A single turn carries every row of the set below to another of its rows. Some are shown first; where does it send the rows asked next?
fumem: [-33.1   1.5   7.4 -18.5   9.9   4.7 -12.1   4.9  16.1  -8.7  21.1 -23.0
  12.1  -0.8  23.4  10.8  -5.5  15.6  -9.7]
Zepo: [ 22.1   7.6  20.2   8.2 -13.8   8.0  13.6   8.9  15.8 -22.3  11.3   8.4
  -3.2   1.3 -11.0  -6.3  15.6  -7.6 -12.4]
dov: [-37.6   3.0  12.4 -16.3  -5.8  -5.9 -13.8  14.8  16.0  -6.4  10.3  -6.8
   9.6 -15.2  15.7   5.1  -0.2  20.3 -20.2]
Zon: [ 17.6  10.2  17.1   9.3   1.9   3.3   3.0   1.7  24.0 -22.3  11.3   4.3
  10.2  12.3 -14.7 -15.5   7.8  -9.8 -12.6]
gomiv: [ -3.8  20.9 -10.9  12.1  17.1 -18.9  13.0   9.8 -11.1 -10.7  -1.5 -27.6
  24.5  -2.1 -12.7  15.3 -11.7   3.0  -4.8]
mezo: [-27.6   4.8  -1.9  -6.5   4.8  17.3  -9.5 -18.9 -17.5  29.6   5.7   2.5
  -9.7  19.3   5.5  -2.6  -5.3 -21.0   9.4]
Zozo: [-18.4  23.8  22.1   4.5  -2.5  27.4  -9.8   3.8 -10.7   2.2  -5.2  -0.6
  -4.2 -24.3  13.3  12.4 -10.3 -21.8  -4.9]
fep: [  0.3 -17.1   9.2  -0.1  -9.2 -19.6 -35.6   6.2  -7.3  -2.3   5.0  17.0
   2.8  14.4   6.0 -10.8   9.2  13.8  -8.3]
vute: [ 14.6  -4.4 -19.1 -18.5   5.3   8.5  -4.1   5.6  -7.3  -5.3   3.1  18.2
  12.9  22.5 -22.2  12.0 -14.1  -8.7   7.9]
fesan: [ 19.9 -14.2  -1.2 -20.6   9.9   0.0   0.1   0.8  -8.1 -13.2   6.8  18.3
  18.6  16.0  -9.6   8.5 -19.3 -10.7  22.0]
Biza: [ 20.5   7.5  -3.0 -10.0  -1.7 -10.4   8.5  22.8  -4.1  -5.2 -23.1 -12.3
   0.0 -13.9  21.9  -8.5 -11.0 -27.5  -9.5]
Lamob: [-15.5  11.4  13.0  23.8  -5.8 -13.0   1.3 -11.6 -27.8  14.6 -15.5  15.9
   1.6  -6.7   8.1  -6.7 -12.7  10.3 -12.4]
zud: [  5.3  11.8 -13.0  -5.7  21.2 -21.8  -9.0  10.1  -6.0 -10.5  17.2 -18.8
  -5.6   7.8  12.4  -8.7  19.5 -24.3  19.9]
Lifu: [  9.5 -20.1  11.2   3.1   2.7 -13.2 -24.5 -14.2 -20.6  -3.7  -1.8  26.9
  -1.6 -10.5   6.7  17.0   5.8   7.4   5.2]
Viv: [-13.9  26.5  25.4  -2.2   2.7  23.2  -3.9   5.7   0.8   1.5  -6.8   0.2
  -2.3 -28.3  12.7   9.6   2.2 -24.2  -7.7]
mebe: [-15.6  -1.5  10.7  -1.0  11.7  12.7  -2.1 -22.1 -26.8  15.4  16.4   7.6
   0.7  21.8   9.4  -6.8  -5.0 -22.6  22.0]
Bimi: [ -6.0  -1.9  -8.9 -39.4 -15.8  -1.9  -1.4 -11.1  -8.5   6.3  20.9  -0.8
   1.1 -24.5   0.7   4.8  -0.9   6.4  28.5]
vaf: [ -3.5  21.1  14.9  37.3  10.0 -17.0   8.7  -6.8 -19.0  -3.4  -4.0 -11.3
  15.0 -13.4 -11.0   9.9   4.8  -1.6  -5.8]
poge: [ 18.2  14.5  -2.7  -2.4  -7.8   1.1  10.4  22.8  11.6   3.0 -24.0 -16.8
   6.2  -4.3  27.0 -13.0 -13.3 -20.7  -0.6]
Fumo: [ 13.2   5.8 -14.3 -15.2   0.4 -27.4 -23.8   2.2 -10.5  -3.4  16.0 -23.3
  -4.8  -0.3   3.2 -19.7  19.1 -18.4  12.5]
bogek: [-10.3   2.4  25.7 -10.8  -0.9 -19.8  24.8 -19.0  23.2   4.1   9.2  -2.8
  -5.9  -0.5  25.6  -9.0 -19.7  -5.0  12.8]
nozi: [-26.7   9.0 -14.6  -3.6  15.6 -10.4   0.8   5.5  -4.6  -0.7  16.1 -39.0
  19.5  15.7   6.1   4.9 -10.9   5.6  -1.8]
sinag: [-44.9   6.1 -15.7  -5.9   0.7 -15.9  -9.6   7.4  -3.0  10.8  12.1 -24.2
  11.5   1.0   7.1  -8.4  -2.9  10.4  -6.3]
viba: [-15.8  11.7 -26.9   1.1   8.9 -16.8  -1.9  22.9 -16.4  -1.7  -6.5 -12.8
  24.2  -5.6  -9.7   3.8 -11.3  11.1  -7.8]
nuf: [-23.1   4.5  -2.2   2.4  -1.4  19.2 -20.1 -15.7 -19.5  21.4   9.1   1.1
  -5.4  19.1  -2.9   4.5 -15.0 -19.2  13.5]
futu: [ 22.5  -0.2 -21.8 -13.2  -3.7   1.9   8.2  11.8 -10.0  -3.6   1.9  15.3
  -2.3  27.2 -16.4  11.2  -5.8  -4.9   7.8]
tonuz: [ -7.8  12.6   0.8 -38.5  -3.6 -13.4   2.5 -21.5  -7.8   0.0  22.3  -1.1
  -7.3 -28.2  -1.8   8.1  -3.1  11.3  18.8]
Suda: [ 16.5   5.8  32.5   1.5   8.0  -3.5  -0.3   0.4  28.7 -21.2  16.3   5.9
  13.4   7.5   0.8  -8.9   4.6 -14.8   5.9]
tibo: [ -0.2  -3.3  15.2  24.8   1.7 -18.7   3.9 -25.6 -32.1  11.7 -10.6  13.7
  -1.1 -11.0   4.2  10.8  -8.0   1.0   4.2]
Ratad: [ 10.8   6.6 -18.8  -6.0  -0.8 -24.0 -25.0   8.5 -14.6 -13.5  16.0 -28.5
 -11.0  -5.9   4.9 -16.6  10.3 -13.0  10.1]
lurib: [-12.9  24.9  28.7   0.5  17.7  23.6   9.4  -3.5 -14.8  -8.1   7.3   7.0
   1.2 -19.8  14.4  10.7   6.5 -22.3   4.3]
Zura: [ -8.9  26.3   2.2  32.5   6.1 -10.8  -5.5  12.8 -12.3  -6.1  -9.8  -3.3
  19.6 -10.1  -8.8  -7.6   7.3   3.7 -18.2]
Maden: [-14.2   6.9  15.6   0.2 -19.1 -13.9  21.3 -24.4  19.8  -1.2  13.1  -4.4
 -18.4  -6.3  11.6 -11.9 -23.8   9.9  -2.9]
rez: [ 14.2  -7.2 -13.8  -7.3   0.6   6.2 -12.1   6.2   0.0  -8.6   4.6  15.8
   7.7  26.3 -24.5  13.1 -26.5  -6.4   8.3]
bop: [ 17.0   3.8 -13.9 -12.8  -4.0  -8.4 -24.4  10.2   2.4  -1.0  11.5 -23.4
   8.0  -2.7   4.4 -20.7  20.6 -15.4  20.4]
Dek: [ 13.7  11.5  -2.4   2.9  -7.3  -5.2   3.1  25.2 -10.0 -10.6 -19.7 -19.1
  -3.1 -17.3  24.2  -5.7 -18.3 -26.7 -11.1]
Fot: [  5.4 -30.2  13.2  -0.5   1.7  -9.0 -33.0  -3.1   3.4 -10.6   1.6  10.9
  -2.4   9.9  27.1   0.7   6.4   3.5  -7.6]
Tepe: [-17.6  19.4  -4.3  -4.1   0.1  15.3  -5.4 -12.0 -12.9  30.9  12.2   2.1
 -15.7  22.7  -3.2   3.7   4.5 -13.2  19.0]
Pab: [-12.5  12.4  -4.3 -34.0  16.2 -17.7   2.9  -8.4   4.9  -3.9  20.2  -3.0
  -5.9 -18.0   8.1  18.7  -1.8   3.3  30.4]
zegek: [-12.9  39.1  18.0  -5.7  -0.5  27.3   4.0   3.6   7.6  14.2  -9.1   2.2
  -2.2 -18.7  11.4  16.0  -2.0 -10.2   6.1]
fim: [ 13.4   6.6  21.4  11.8  -7.2   1.7   0.9   2.1  29.9 -24.2  11.5   8.4
   2.1   9.9 -14.4  -7.8  -5.4  -1.8 -11.2]
sese: [ 14.2  10.2  -2.5  -0.6  15.6  -7.3  25.8  20.4 -10.8 -15.1 -16.3  -7.4
  -3.4  -5.5  28.1   0.4 -12.0 -29.8  -3.7]
Vipag: [-10.6  11.6 -11.8 -30.6  -7.2 -16.5  -7.1 -14.1  -4.8  -7.1  25.8  -6.8
 -14.2 -25.3  -2.6   8.2  -6.3  13.4  17.8]
putim: [ -7.5   8.3  22.0  -7.3 -14.8  -9.7  29.9 -25.0  17.3   3.7   7.4  -0.5
  -8.6  -1.5  11.6 -18.1 -19.3   3.6  -7.9]
nebeg: [ -9.7  -1.5   9.5  -1.6  -6.4 -11.6 -24.0  -8.6 -29.2   5.1  -3.9  34.0
   1.8  -7.7  -5.3  12.2  -1.9  23.2  -0.5]
Dape: [ -9.0  -0.8  20.7  -7.6 -27.5   1.5  29.4 -19.4   7.3   8.9  14.2  -1.1
 -11.8  -6.1  17.5 -19.9  -6.0  -1.7  -1.2]
levan: [ -9.9 -22.2  13.4 -16.4   2.5  -1.9 -12.8   7.2  18.5 -12.8  -0.1  -1.9
   2.3   2.8  38.5   8.2 -14.5  11.3 -15.6]
gazev: [ -8.0 -17.8  10.6 -11.0 -13.2 -17.1  -9.9  19.6  14.9  -7.5  -6.1   5.8
   5.6   4.9  23.8  -3.2 -13.0  15.7 -24.9]

Fot -> nozi
rez -> Vipag
Biza -> vute
And these:
Dape -> poge
fesan -> Pab
dov -> Zura

